In the rows, zero is written as 128.
Families of rows that turns and mirrors carry onto each other, the same ones carrying the whole set onto itself: the rest of each named row's family, in list order:
5 families of 8 rows:
Q_495: [107 121 144 119  95 112 145 162 151 128 112 118 162 124 140 126 110 128
 125 111 133 122]
Q_29: [110 165 102 148 133 134 119 127 127 122 156  84 135 132 122 140  99 145
 131 130 117 122]
Q_973: [ 92 122 135 126 120 144 140 134 123 156 150 111  96 129 153 104 118 129
 112 141 118 107]
Q_707: [ 90 119 137 133 120 133 139 139 122 160 134 116  95 130 142 101 116 127
 113 144 119 110]
Q_628: [100 128 141 119  95 105 158 152 152 129 114 116 164 125 140 124 107 125
 126 105 130 137]
Q_688: [ 83 110  99 137 120 130 133  92 166 132 118 106 140 112 111 129 139 115
 117 104 128 138]
Q_275: [ 99 129 141 112  94 107 151 157 162 130 114 116 156 130 141 126 100 125
 126 112 124 134]
Q_552: [ 73 144 114 127 131 115 130 128 157 110 124 105 169 145 123 138 102 104
 122 103 133 132]
Q_945: [116 115 129 138 110 129 125 162 112 138 136 118 125 129 155 133 100 149
 130 128 139 113]
Q_6: [ 91 114 103 141 121 130 131  90 162 139 117 112 151 119 121 147 138 109
 116 101 124 135]
Q_79: [ 83 118 106 140 125 135 121  96 167 137 117 121 144 123 111 139 141 112
 112 104 131 134]
Q_363: [ 81 113 135 118  97 117 163 118 161 134 112 101 129 110 136 107 129 136
 117 119 110 144]
Q_853: [121 120 131 143 107 135 130 159 114 137 136 113 127 120 151 139 108 149
 133 129 127 101]
Q_31: [112 154 105 155 136 135 118 126 119 120 154  86 135 127 119 145  99 143
 133 119 117 130]
Q_777: [ 70 147 109 134 135 128 130 119 157 105 125 111 162 145 126 141 101 110
 118 108 142 127]
Q_176: [101 154 101 156 133 134 124 127 119 113 153  89 133 128 119 150  99 141
 133 120 112 121]
Q_214: [ 92 107 134 111  94 124 159 121 168 136 112 103 123 107 134 116 126 139
 117 123 111 141]
Q_28: [ 78 123 108 145 119 134 121  90 166 138 111 122 146 120 119 134 140 118
 117 101 128 131]
Q_340: [ 95 150 109 164 134 138 130 106 134 165 157 126 123 136 114 139 114 120
 127 119 108 114]
Q_295: [ 86 119 138 129 119 140 140 134 124 157 143 114  91 126 146 105 111 139
 115 141 122 114]
Q_18: [ 75 150 125 133 136 131 127 112 154 103 117 105 167 140 131 138 107 110
 115 104 135 131]
Q_140: [ 92 128 136 138 119 139 145 134 128 164 143 123  97 134 134 108 111 134
 117 146 111 109]
Q_922: [ 84 131 138 132 116 144 141 138 130 156 143 110  94 124 145 104 108 136
 127 141 112 106]
Q_821: [112 151 105 157 129 139 129 112 140 163 163 115 120 129 109 130 124 122
 120 124 108 115]
Q_940: [ 69 153 114 127 132 123 128 109 157 116 119  96 162 138 132 135  98 104
 127 106 131 138]
Q_539: [100 151 109 157 134 135 128 112 135 165 165 117 117 129 104 131 118 120
 123 118 106 123]
Q_242: [ 77 110 141 114  99 126 152 124 162 136 112 100 119 111 135  99 129 138
 117 127 111 130]
Q_630: [108 139 102 157 133 138 128  99 138 164 161 122 126 131 112 134 125 120
 118 118 116 120]
Q_264: [116 119 127 136 112 126 124 161 107 136 122 109 123 124 151 127 104 147
 130 134 139 112]
Q_950: [ 80 117  95 143 124 139 129  90 169 130 121 119 140 120 115 135 136 118
 116 107 135 130]
Q_929: [107 156 104 156 139 146 122 111 120 116 147  89 133 124 128 146  95 141
 135 122 122 124]
Q_232: [ 99 160 101 145 141 134 118 115 122 119 152  88 141 139 128 140  93 143
 132 124 126 128]
Q_207: [ 74 148 117 129 137 130 118 117 160 104 117 101 160 141 124 136 103 111
 120 106 137 135]
Q_391: [101 150 103 162 129 140 134 112 138 158 162 118 116 122 105 128 115 115
 128 113 110 115]
Q_589: [124 126 122 139 111 135 128 154 111 130 130 109 125 122 145 133  94 157
 135 137 134 114]
Q_308: [113 124 121 132 106 130 118 161 112 140 138 113 127 124 160 131 108 149
 136 129 137 109]
Q_163: [ 88 103 131 112  98 129 154 122 161 133 109  92 122 102 143 112 127 128
 121 122 115 132]
Q_874: [104 133 136 114  92 109 154 155 154 133 108 115 155 123 142 125  97 116
 127 116 128 134]
Q_72: [ 90 124 139 114  94 106 147 161 155 137 113 115 157 128 147 129 108 114
 130 111 123 122]
Q_587: [ 87 108 128 115  94 121 160 120 159 138 105 100 124 112 139 118 126 132
 115 132 102 139]

The rest of the family of Q_973: Q_176, Q_28, Q_18, Q_391, Q_308, Q_874, Q_587
The rest of the family of Q_777: Q_29, Q_707, Q_628, Q_363, Q_821, Q_264, Q_950
The rest of the family of Q_922: Q_6, Q_853, Q_340, Q_940, Q_929, Q_163, Q_72
The rest of the family of Q_232: Q_495, Q_688, Q_552, Q_140, Q_242, Q_630, Q_589

